Where one turn sends some rows of the set: a few examples, then the rows asked:
nunus: +0.92, -1.23, -3.75, +2.01, +2.74, -2.45, +2.52, +3.27, +0.62, +1.47, -3.54, +5.15, -2.46, +1.67, +2.34, -0.06, -0.03, -2.23, -0.80, -0.56
bisal: -0.18, -4.53, -0.20, +1.54, +1.96, -2.75, +1.76, +2.75, -0.53, -1.09, -0.50, +4.00, -2.88, +1.99, +1.56, -3.34, -1.07, -0.91, -2.48, -0.45
baru: +0.07, -2.38, -0.78, +1.33, +0.19, -4.37, +0.51, +0.53, +2.72, +0.61, -3.63, +0.49, -0.91, +1.82, +2.01, -0.35, -1.34, -3.43, -0.84, +1.66
vive: +0.22, -3.48, -0.81, +2.24, +2.32, -3.01, +0.50, +3.50, -1.36, +0.80, -2.45, +2.65, -1.68, +2.92, +1.49, -2.61, -1.54, -2.93, -2.64, -0.49
Rekar: -1.10, -2.09, -1.73, -0.06, +2.39, -0.27, +0.41, +2.45, -3.38, -0.42, -3.65, +2.44, -1.25, +2.01, +1.79, +0.22, +0.42, +1.43, -0.14, +0.53
visez: -2.10, -3.44, -1.95, +1.96, +2.09, -1.31, +3.54, +3.52, +1.15, -1.52, -1.64, +2.54, -4.28, +3.00, +1.32, -3.00, -0.27, -1.71, -1.43, -0.11
bota: +0.26, -1.97, -0.61, +1.98, -0.70, -0.98, +1.13, -1.40, +0.68, +0.91, -0.59, -0.01, -1.71, +3.16, +3.50, +0.64, -0.23, +1.17, +0.49, -0.17
vozi: -0.38, -0.67, -0.12, +2.20, +1.17, -3.44, +1.72, +2.63, +1.33, +0.06, -4.36, +4.36, -2.68, +3.09, -0.34, -1.91, -0.88, -2.17, +1.71, +0.21
lodos: +0.74, -4.80, -1.32, +0.00, -1.84, -1.77, +1.68, +2.31, +2.20, +0.23, -3.09, +1.99, -1.15, +4.21, +1.91, +0.55, +0.57, -1.53, -1.76, +0.79
Ral: -0.67, -3.09, +1.34, +1.68, +0.01, -0.26, +1.84, +0.40, +0.27, +1.00, -3.82, +1.52, -0.70, +1.83, +4.35, +0.75, -1.29, -1.58, +2.04, -0.09
betuz: -1.44, -1.60, -0.58, +0.96, +1.03, +0.09, +1.41, +0.70, +3.46, -0.77, -3.73, +1.97, -3.08, +0.75, +1.20, -1.40, -0.56, -3.99, -0.94, -0.08
Zav: +0.70, -4.35, -1.34, +1.81, -0.04, -1.25, +3.00, +1.32, -1.12, -1.57, -1.35, -0.21, -3.53, +3.50, +0.18, -2.55, +0.15, -0.95, -1.44, +1.90
Remo: -2.02, -1.71, -2.62, +1.82, +0.69, -1.24, +3.25, -0.46, +1.69, -0.96, -1.70, +2.77, -5.23, +2.48, +1.17, -0.72, +2.40, -0.71, -2.00, -0.77
bipo: +0.52, -3.07, -1.96, -1.07, +1.74, -1.23, -0.02, -0.22, -0.03, -0.25, -4.29, +1.05, -1.57, +0.79, +3.09, -0.64, -0.02, -0.04, -3.16, +1.09
Ven: +0.26, -3.59, -1.15, +2.39, -0.20, -1.98, +2.52, -0.23, -3.29, -1.13, -0.95, +1.40, -0.36, +2.63, -0.39, -1.72, +0.55, -0.27, -1.62, +1.52
Kiguv: -1.29, -0.15, +2.24, +1.81, -0.22, -1.23, +2.66, +1.82, +1.50, +1.50, -2.89, +3.07, -0.15, +1.27, +1.32, -0.49, +1.39, +0.11, +0.08, -1.08
bab: +0.14, -0.53, +0.04, +1.96, +1.86, +1.32, +0.75, -0.65, +0.03, -1.79, -1.28, +3.57, -2.61, +2.79, +1.90, +0.76, +0.09, +0.60, +0.17, -1.46
saz: +0.42, -2.37, -1.62, -0.42, +3.61, -2.12, +3.12, -0.25, -0.98, +0.92, -5.81, +3.68, -2.05, +2.05, +1.04, -1.62, +0.43, +0.04, -0.60, +0.64
det: +0.16, -2.32, -0.02, +1.96, +0.48, -2.34, -0.07, +0.49, -4.03, +0.60, -1.75, +1.36, -1.59, +3.23, -0.77, -1.64, +0.12, -0.62, -0.01, +0.77
vud: +1.01, -0.56, -2.48, +1.91, +2.67, -1.61, +2.39, +1.37, -0.49, +0.34, -2.45, +4.62, -4.82, +2.28, -0.77, -1.73, +0.84, -0.26, +1.33, +0.00
kolu: -0.58, -0.24, +1.42, +1.97, -1.29, -3.26, -0.33, +1.27, +0.58, -0.50, -1.72, +1.24, -2.56, +2.72, +2.40, -0.05, -1.56, +0.13, +0.68, -1.22
Vugef: +1.73, -1.17, +0.08, +1.27, +1.50, -4.23, +3.83, +2.36, +0.86, +2.10, -3.40, +2.47, -0.82, +1.22, +0.05, -2.12, +0.28, -1.15, -1.80, +0.12
Neti: -0.17, -0.47, -1.81, -0.94, +0.78, -1.20, +1.06, -0.58, +2.72, -0.63, -0.54, +1.82, -2.17, +1.71, +0.08, -1.05, -0.32, -0.94, -2.75, -0.13
kar: +1.81, -2.30, -2.53, +2.43, +3.29, -1.82, +0.56, +0.40, -2.57, -0.46, -0.89, +0.91, -0.96, +2.60, +1.92, +1.58, +0.01, -0.76, -1.59, +0.49
ril: +0.38, -4.34, -2.10, +2.60, -0.47, -0.75, +2.88, +1.73, +2.87, +0.28, -1.69, +2.01, -3.05, +3.86, +1.69, -1.51, +1.99, -1.34, -2.57, +1.31
Semez: +1.07, -2.10, -0.59, +0.16, -0.67, -1.95, -0.38, +0.02, +2.35, -0.27, -1.17, -0.73, -3.42, +1.70, +1.60, -1.60, -1.18, -1.43, -1.98, +0.55
Ligiz: -2.06, -1.44, -0.69, +2.81, +1.03, +0.92, +2.80, -0.78, +1.87, +0.39, -3.23, +2.70, -1.23, +2.11, +3.37, +0.81, +0.39, -1.42, +1.52, -0.76
gak: -0.26, -2.43, +0.66, +0.46, +0.54, -3.91, +2.25, -1.29, +0.42, +2.41, -4.29, +0.99, -0.54, +2.59, +2.79, -0.75, +0.43, +0.49, -1.29, -0.27
ded: -0.03, -3.34, -2.37, +3.58, +1.45, -3.32, +1.07, +3.05, -2.33, +1.23, -2.35, +0.11, -0.82, +3.18, +1.72, -0.43, -0.68, -2.70, -1.02, +0.56
Zota: +0.23, -0.92, -0.02, +1.47, +0.37, -2.11, +1.20, +4.97, -1.60, +0.69, -1.30, +1.31, -0.03, +1.15, +0.89, -0.18, +0.16, +0.15, -1.45, -0.05
bep: -0.54, -3.14, -1.83, +0.49, +1.49, -3.33, +2.83, +3.86, +1.00, +0.38, -3.39, +4.99, -4.09, +1.58, +2.28, +0.78, +0.72, -1.62, +0.26, -1.16
sevak: -0.25, -2.28, -2.70, +1.38, -0.72, -2.58, +3.62, +1.00, -1.88, +0.18, -3.80, +2.61, -1.56, +2.17, +0.32, +2.63, +2.23, -1.18, +1.13, +0.75
bemi: +0.50, -3.15, -1.95, +2.30, -0.19, -2.34, +4.47, +0.65, -1.60, +0.30, -1.73, -0.15, -3.42, +2.47, +1.34, +1.22, +1.59, -0.36, +1.37, +1.58
tad: -1.84, -2.49, -2.05, +2.38, +3.30, -3.57, +1.52, -0.03, -0.80, +1.23, -4.13, +2.62, -0.46, +4.18, +1.40, +0.99, +0.30, -1.86, +1.06, +0.84
Gifud: +0.86, -0.06, -2.83, +1.76, +0.94, -1.94, +2.18, +0.26, -2.17, +1.19, -2.95, +3.95, -2.40, +1.78, -0.08, +0.99, +1.85, +0.06, +1.89, +0.85
gara: +1.31, -2.76, -1.65, +0.30, -1.11, -0.80, +1.23, +0.59, +2.05, +1.06, -1.79, +0.88, +0.25, +4.18, +2.99, +0.50, -0.73, +0.03, -1.02, +1.05
lutem: +2.78, -2.01, -3.93, +3.16, +2.78, -1.97, +2.81, +2.56, +0.39, +0.67, -1.42, +2.82, -2.08, +1.95, +1.09, -1.52, -0.18, -2.09, -1.79, +0.64
Miki: -2.33, -2.47, -2.52, +2.37, +1.82, -2.40, +4.77, +2.85, +0.78, +0.40, -1.97, +2.51, -4.23, +1.80, +2.57, +0.87, +1.06, -1.02, +1.33, -0.42
banup: -2.17, -0.81, +1.07, +0.44, +1.72, -0.77, +2.07, -0.64, +0.86, -0.84, -2.73, +2.54, -3.14, -0.60, +1.51, -0.66, -0.95, -2.49, +0.30, -1.26
migo: -2.66, -2.49, -0.55, +2.94, -0.37, -1.75, +2.29, -0.14, -1.46, -1.02, -2.30, +1.06, -5.12, +0.24, +2.74, -0.08, +1.24, -0.99, +0.54, -0.16
Botu: -2.00, -1.83, -0.89, +2.38, +1.30, -2.84, +0.62, +1.70, -3.22, +0.85, -3.35, +1.72, -3.40, +3.57, +0.01, -0.52, +0.23, -1.08, +2.30, -0.33
rori: -0.19, -5.02, -0.07, +3.64, -1.52, -1.30, +1.97, +1.96, +0.12, +0.10, -2.24, +0.20, -2.80, +1.66, +3.43, -0.84, +0.77, -1.74, +0.03, +2.04
Bizem: +3.29, -0.55, -0.47, +2.27, +1.28, -1.71, +0.59, +3.07, -0.47, -1.66, -1.14, +2.80, -3.25, +1.57, +0.33, -1.28, -1.23, -1.08, -1.03, -0.08
Darek: -1.45, -1.58, -3.09, +0.37, -0.01, -1.46, +3.42, -0.67, +1.73, -1.53, -1.80, +2.99, -1.46, +1.91, +0.12, +0.08, +1.17, -1.43, -3.40, -0.40
vuz: -0.37, -0.94, -0.17, +0.12, +0.89, +1.45, +0.37, +2.87, +0.82, -1.13, -2.96, +2.99, -1.25, -0.55, +1.61, -0.39, +0.81, -0.32, -1.84, +0.22
paku: +0.03, -5.13, +2.19, +1.40, -0.85, -1.90, +1.45, +1.45, -0.27, +0.09, -2.53, +2.27, -2.64, +1.08, +3.90, +0.00, -0.48, -0.50, +1.45, +0.29
Rabe: -2.21, -2.01, +0.33, +1.68, +1.09, -1.52, +3.03, -1.43, -0.89, -1.71, -1.26, +3.32, -2.97, -1.01, +1.99, -0.73, +0.19, -0.25, +0.06, -0.90
gis: +0.64, -2.41, -2.10, +1.36, +3.30, +0.22, +1.62, -1.46, +2.20, -0.67, -3.32, +2.84, -0.68, +1.89, +1.61, +0.33, +0.43, -2.81, -1.33, +1.45

kolu goes to tad
Zav goes to rori
vud goes to betuz
And these:
Kiguv goes to saz
lodos goes to Ven
Neti goes to vive

Where one turn sends some rows of the set: a few examples, then the rows asked:
vazav: -0.87, -1.19, +2.11, +0.95, -0.35, +0.34, +1.48, -0.43, +1.77, -1.47, -1.48, +1.59, +1.13, -0.81
vado: -1.76, +1.75, +2.18, -1.99, +0.85, +0.62, +1.37, -1.10, +0.14, +0.15, -2.00, +0.41, +0.32, +0.18
zukat: +2.60, +0.09, -2.04, -0.68, -0.75, +1.59, -2.06, +0.33, +0.66, +1.00, +2.30, -0.38, -1.24, -0.37
sokuf: -1.78, -0.80, -1.17, -0.61, +0.19, -0.83, -2.28, -2.79, -1.13, +1.00, -1.07, +0.50, -0.89, -0.48
zilin: -1.17, +1.36, +0.53, -2.03, +0.32, +1.15, -1.11, +0.17, -2.03, +2.27, +0.38, -0.32, -2.33, +1.00
gep: +2.27, -2.94, -0.77, +0.62, -2.33, +0.45, -0.55, -0.55, +1.21, -0.63, +0.60, -0.17, +1.33, +0.18
vari: -1.07, -1.47, +1.73, +0.89, -0.19, +0.25, +1.08, -0.11, +1.87, -1.85, -1.05, +1.09, +1.69, -0.06
Livam: -1.21, +1.48, -0.14, -1.40, +0.10, +1.44, -1.27, -0.49, -2.07, +2.33, +0.58, +0.13, -2.60, +0.84
Lik: +0.85, -0.87, +2.71, +1.86, +0.58, +1.16, -0.19, +1.37, -0.55, -1.60, +1.02, +0.83, -0.51, +1.10
godu: +3.03, +0.27, -1.98, -0.78, -0.57, +1.44, -1.95, +0.42, -0.13, +1.33, +1.58, +0.12, -2.02, -1.01
maso: +2.52, -2.17, -0.82, +1.22, -2.38, -0.12, -0.81, -1.05, +1.01, -0.59, +1.16, -0.07, +1.51, -0.26
let: -1.58, +2.19, +1.99, -1.61, +0.46, +0.54, +1.51, -0.54, -0.48, +1.22, -1.85, +0.86, +0.70, +0.40
kogo: +2.48, +0.44, -1.23, -0.56, -0.97, +0.93, -2.49, +0.87, +0.11, +1.70, +2.53, -0.03, -1.52, -0.59
mume: +2.68, +0.08, -1.85, -0.68, -1.37, +1.30, -2.02, +0.35, +0.48, +1.56, +1.89, +0.19, -2.13, -0.28
Kezi: -0.67, -1.09, +1.35, +1.04, -0.74, +0.09, +0.77, -0.96, +1.74, -2.34, -1.33, +1.37, +1.19, -0.48
dafig: -1.43, +2.47, +1.82, -0.99, +1.13, +0.71, +1.70, -0.81, -0.49, +0.65, -1.45, +0.13, +1.03, +0.01
Tesu: +0.22, +1.23, -1.20, -2.22, -1.83, +0.34, -1.06, +0.67, +1.58, -0.60, -0.09, +0.09, -2.02, -2.54
visu: +1.70, +1.42, +1.48, +0.00, +2.21, -0.33, -0.46, -2.10, +0.47, +1.13, -0.09, +0.94, +1.68, +0.46
buse: -1.10, +1.53, -0.70, -1.32, +0.10, +1.42, -1.50, +0.05, -2.33, +2.13, +0.47, +0.06, -2.43, +1.11
bif: -0.97, -1.23, +1.45, +1.30, -0.29, +0.36, +0.92, +0.32, +1.05, -2.20, -1.20, +1.05, +1.73, -1.00
Neve: -2.02, +2.03, +2.17, -1.52, +0.78, +0.77, +1.36, -0.88, +0.10, +0.99, -1.07, +0.80, +0.70, +0.32
zul: -1.06, +1.31, -0.18, -1.11, +0.62, +1.38, -0.84, -0.66, -2.51, +1.93, +0.27, -0.17, -2.57, +0.32
kat: +1.94, -3.03, -0.44, +0.86, -2.11, +0.69, -0.28, -1.13, +1.19, -0.75, +0.93, -0.41, +1.35, -0.59
Sop: +2.45, -2.96, -0.92, +0.41, -2.17, +0.34, -0.52, -0.37, +0.51, -0.55, +0.26, -0.40, +1.51, -0.78
Rulo: +1.49, -0.54, +0.82, -1.47, -3.60, +1.08, +0.92, +0.44, -1.22, -0.58, +0.70, -1.96, +0.40, +0.42

kat goes to vazav
zilin goes to kogo
And these:
Sop goes to bif
visu goes to sokuf
gep goes to vari

